(in the rows, 128 means zero)
Each path is a new rotation, seen through one point. The rows after it are directions, each followed by how far the rotation turns it, in degrees per step (0 if it stays put).
Each turn is a multiple of 5 degrees from 10 to 175, or 0.
Each row of a path follows its step; steps can be skipped.
Path 1:
step 0: 147,84,127,148,119,136,144,133,110,118,142,104,98,116,133,135,130,113,153,95,141,135,137,131,82,137,114,95,138,161,163
step 1: 131,122,116,116,166,141,145,168,110,161,133,100,109,131,121,136,118,115,101,139,109,120,116,137,100,106,80,123,166,113,138
step 2: 124,147,91,106,119,114,137,186,115,114,116,140,147,127,141,143,105,134,119,123,113,160,118,111,124,152,94,152,127,169,131
step 3: 120,132,80,105,130,168,95,145,142,92,142,132,110,136,126,107,124,126,133,107,136,104,164,137,87,133,125,143,110,145,122
step 4: 121,122,168,133,133,145,124,176,138,146,162,150,101,151,147,133,114,135,133,127,135,111,190,113,135,115,111,140,139,128,125
step 5: 107,94,124,120,112,139,156,166,149,124,154,135,155,143,132,126,145,106,121,178,123,142,129,143,140,133,135,171,139,121,94
step 6: 99,161,124,129,106,129,121,123,177,115,121,134,145,149,146,115,116,114,111,113,147,148,126,145,128,79,140,174,100,130,130
step 7: 119,121,147,149,101,125,156,117,143,96,137,135,120,113,130,105,115,141,161,140,118,79,147,104,133,85,160,135,110,142,150
step 8: 104,119,188,137,131,141,136,134,135,152,134,114,126,137,98,146,153,97,143,143,108,91,100,153,134,126,140,138,107,129,148
122,130,116,140,129,116,133,129,133,132,125,131,134,115,114,130,134,123,118,133,126,145,130,128,127,115,114,132,129,122,120 => 90
138,131,122,117,136,132,147,125,127,141,120,130,140,133,145,123,125,122,118,134,131,137,124,131,125,125,136,135,133,129,131 => 90
132,125,126,133,136,134,123,122,136,113,144,141,123,137,139,135,132,123,120,135,133,138,133,127,144,125,133,126,127,124,119 => 45
Path 2:
step 0: 123,171,131,126,125,125,110,130,74,112,174,121,122,158,98,156,126,150,148,118,114,151,156,154,120,155,114,141,128,130,125
step 1: 141,147,86,112,149,123,96,137,127,148,176,127,96,141,155,84,102,134,137,119,103,155,141,131,100,150,120,134,141,137,134
step 2: 128,138,140,117,161,133,131,137,121,111,146,110,117,146,110,113,128,126,108,182,113,131,191,103,85,161,133,130,125,116,142
step 3: 100,137,128,128,156,136,138,136,120,113,148,135,94,180,130,145,128,121,105,134,62,154,130,145,132,138,118,103,102,111,126
step 4: 122,126,173,118,128,150,141,123,108,124,195,121,77,160,146,124,135,144,120,118,122,142,114,129,107,144,118,154,155,121,148
step 5: 126,118,162,123,135,112,105,156,109,162,151,137,126,120,122,144,118,138,124,127,97,178,158,126,98,171,107,109,138,151,160
step 6: 142,108,130,137,130,136,128,159,144,88,181,142,126,150,158,119,100,118,140,171,111,146,154,150,116,150,140,113,109,145,142
step 7: 130,146,146,117,127,130,110,121,95,96,173,151,102,141,98,147,123,103,116,134,123,140,156,161,115,151,147,108,144,80,125
step 8: 130,157,114,117,143,91,90,134,129,137,172,145,111,169,128,128,140,130,138,148,97,149,98,157,90,135,109,136,146,130,150
132,125,123,125,146,117,134,135,129,123,126,138,131,135,128,120,124,132,127,120,121,140,120,139,130,112,134,133,120,143,130 => 145
136,114,148,134,122,131,118,133,131,122,129,140,127,122,132,131,134,124,114,132,126,132,115,131,132,132,137,119,132,133,138 => 35
132,145,121,125,126,127,109,135,136,118,132,128,133,125,118,110,135,127,121,129,124,125,127,125,122,123,138,123,122,117,123 => 60
130,128,132,123,131,139,142,123,132,118,122,135,138,128,123,127,110,114,131,142,117,124,133,121,134,129,134,122,118,125,130 => 95
114,130,117,134,129,130,121,126,124,133,116,133,124,116,113,138,122,124,123,115,117,139,130,132,124,132,124,112,128,130,129 => 155
Path 3:
step 0: 127,143,156,104,133,111,111,162,93,139,127,136,163,119,113,114,152,132,137,114,97,107,138,126,105,148,105,126,135,107,109
step 1: 111,169,153,94,102,144,117,119,85,139,126,112,128,129,138,143,97,130,153,139,128,136,130,133,111,126,148,143,117,147,101
step 2: 138,117,153,118,139,100,113,153,123,125,140,142,146,155,122,114,135,130,147,125,125,104,122,145,102,145,145,123,118,136,59
step 3: 96,112,136,102,115,133,104,140,121,108,130,126,133,125,139,134,107,131,148,150,156,155,163,119,85,121,152,133,129,156,118
step 4: 146,114,111,95,123,85,149,157,142,100,142,141,135,137,107,115,108,138,149,97,134,126,130,116,126,124,133,125,115,151,93
step 5: 109,117,123,143,108,121,132,145,139,104,122,102,142,88,154,128,114,159,163,113,114,153,161,118,90,138,133,129,131,126,127
step 6: 147,132,139,93,85,102,152,171,122,120,142,129,121,113,108,111,112,165,138,128,125,144,125,121,159,139,123,127,139,106,112
step 7: 135,125,159,136,106,143,153,115,128,110,123,76,140,109,146,129,112,166,155,137,128,106,127,136,98,121,124,114,136,110,109
step 8: 149,127,167,106,140,135,124,147,129,112,148,137,105,144,122,100,116,156,159,158,147,130,141,125,154,150,139,121,128,90,122
131,144,135,127,124,128,139,127,124,130,138,123,125,128,129,140,136,126,137,122,135,125,135,135,131,129,114,118,135,107,135 => 45
135,140,120,138,134,130,129,133,116,128,129,131,113,115,125,119,132,132,125,121,130,128,141,114,124,124,116,130,115,135,124 => 70
130,118,127,112,117,135,132,120,117,113,124,137,128,124,123,132,132,128,123,127,131,109,127,123,122,121,120,139,136,130,135 => 115
132,135,130,117,121,125,138,121,133,130,131,118,126,132,131,130,119,122,125,126,120,126,123,129,137,103,123,119,117,140,120 => 135
Path 4:
step 0: 130,121,98,108,187,113,138,105,145,108,126,134,141,167,109,146,83,149,96,118,155,136,116,127,155,125,145,128,122,138,141
step 1: 136,128,124,105,141,123,127,108,144,127,107,134,165,101,138,121,84,147,133,127,147,133,101,132,169,117,104,104,75,155,157
step 2: 137,132,143,146,143,84,164,130,154,120,125,100,105,112,141,118,113,158,146,125,143,118,144,139,163,140,84,142,100,172,141
step 3: 155,166,105,152,117,91,149,159,135,120,111,89,115,133,86,131,107,133,127,127,113,127,140,149,141,131,135,126,76,129,112
step 4: 139,145,108,107,108,133,131,106,113,102,120,73,114,160,112,147,124,140,106,111,130,142,169,157,135,107,127,125,97,123,161
step 5: 105,147,152,122,115,110,128,110,137,85,114,104,152,125,138,144,130,105,110,100,82,125,123,145,124,127,115,108,102,124,187
step 6: 122,119,143,149,172,90,161,125,138,97,151,102,154,162,140,115,127,122,104,99,125,117,131,137,126,170,137,118,127,117,162
step 7: 145,118,130,127,140,117,129,128,129,130,147,107,171,148,103,111,88,129,111,120,142,150,105,107,144,162,120,102,84,83,130
step 8: 126,140,149,108,109,140,150,114,147,114,156,99,125,134,137,131,110,168,131,125,164,169,130,84,154,151,98,120,105,129,153
133,127,124,120,134,119,131,121,138,133,122,138,121,131,130,135,129,126,141,131,124,127,132,133,148,115,131,116,127,138,115 => 35
120,135,120,128,132,148,133,122,139,116,116,134,134,132,124,134,130,122,118,124,123,134,125,141,130,124,133,132,141,130,135 => 70
131,131,116,136,140,119,126,131,133,124,132,132,126,132,110,113,126,129,123,129,123,129,137,135,127,136,124,129,135,113,111 => 100
117,129,120,119,132,110,116,121,119,119,130,139,131,134,134,136,129,120,121,118,125,118,135,124,116,119,131,126,128,123,133 => 60
Path 5:
step 0: 137,127,116,152,135,63,148,98,119,108,120,109,134,102,107,125,132,140,151,150,147,154,150,107,130,111,117,119,128,142,122
step 1: 167,148,112,135,130,141,114,127,89,141,132,117,117,117,152,139,124,154,160,116,118,119,157,105,138,152,127,137,153,91,151
step 2: 144,127,103,87,132,98,113,88,115,113,93,146,140,142,117,119,144,116,139,118,108,113,119,165,167,143,127,132,118,124,128
step 3: 135,121,152,120,141,119,132,107,156,121,131,135,165,99,139,113,106,128,128,104,146,142,174,120,126,144,159,164,110,109,109
step 4: 126,169,148,111,114,126,146,109,136,98,152,117,109,135,126,152,148,108,135,154,102,124,119,108,139,151,136,145,155,103,98
step 5: 144,158,133,137,135,104,120,123,123,130,140,127,128,161,121,141,97,98,144,108,134,114,141,179,106,114,171,115,132,121,132
step 6: 144,115,115,108,162,136,146,150,133,102,144,94,142,129,92,127,136,145,145,120,158,138,137,145,138,129,128,138,153,142,84
step 7: 112,177,112,127,140,146,156,143,131,140,125,146,170,149,165,154,111,118,142,141,138,151,135,127,149,137,117,127,153,126,138
step 8: 140,125,174,118,127,145,115,133,152,115,108,109,143,165,112,127,170,112,134,131,135,137,143,160,143,116,119,114,126,110,168
126,130,125,126,123,139,148,134,135,139,137,119,135,137,121,126,126,129,126,141,131,127,122,141,126,128,147,130,130,131,126 => 35
121,115,124,129,141,120,126,143,123,127,129,129,139,115,130,136,138,123,136,124,122,133,119,130,133,122,143,130,115,127,121 => 110
125,138,132,120,132,128,128,135,127,141,122,132,134,128,131,119,147,125,116,130,121,131,144,133,124,142,122,134,117,133,125 => 70
126,137,121,128,136,130,120,120,123,142,134,120,124,123,114,134,137,134,122,116,127,112,125,136,123,121,128,120,128,113,129 => 95
128,127,112,135,131,125,132,132,116,127,136,128,126,130,137,125,135,138,148,128,135,131,132,144,119,132,117,128,135,137,129 => 65
Path 6:
step 0: 102,121,151,111,124,141,116,161,110,123,88,140,125,87,142,162,121,136,91,143,147,97,142,113,125,125,134,118,141,119,109
step 1: 128,133,126,133,96,135,166,136,105,133,112,119,136,116,109,121,110,122,134,109,105,152,117,152,160,106,162,139,135,81,121
step 2: 100,108,136,119,137,111,142,163,126,121,124,134,120,117,137,135,169,152,131,120,168,135,122,156,120,98,124,145,102,131,166
step 3: 155,88,154,112,147,122,127,161,140,139,111,147,121,107,119,114,106,112,96,123,126,169,133,105,136,137,144,134,150,114,137
step 4: 76,114,135,142,109,141,111,124,133,112,115,118,125,117,100,114,140,109,102,116,134,118,138,179,123,136,162,142,131,120,109
step 5: 150,144,124,101,114,149,148,159,138,105,116,112,143,94,109,151,110,141,118,140,155,157,136,155,136,137,118,114,97,115,151
step 6: 92,94,138,119,119,145,128,137,113,143,143,158,124,107,102,139,93,132,127,109,124,140,148,115,111,80,132,143,137,138,143
step 7: 127,109,90,149,147,125,116,175,137,104,134,135,121,147,111,124,147,123,115,108,99,155,152,150,147,136,149,126,111,94,138
step 8: 119,114,150,144,118,117,107,156,155,128,114,158,136,81,127,136,108,105,131,136,140,129,104,150,103,144,129,131,90,148,137
127,128,142,124,126,124,138,111,130,135,131,134,131,119,127,131,119,107,131,127,115,131,129,119,120,123,139,126,127,122,133 => 140
134,122,122,116,126,129,133,121,131,126,141,129,144,112,136,124,134,144,131,120,133,134,120,128,113,129,127,131,132,134,136 => 110
131,125,130,128,133,129,143,128,128,119,139,125,128,134,123,133,142,124,138,136,126,122,120,147,128,134,140,118,114,131,128 => 125
124,118,114,116,142,124,128,126,144,129,125,138,115,129,142,129,127,127,129,130,122,132,137,131,133,130,140,134,131,138,122 => 90
131,131,125,137,120,132,109,122,133,119,124,123,119,122,136,123,133,132,136,136,121,138,122,134,123,116,139,118,132,116,127 => 115
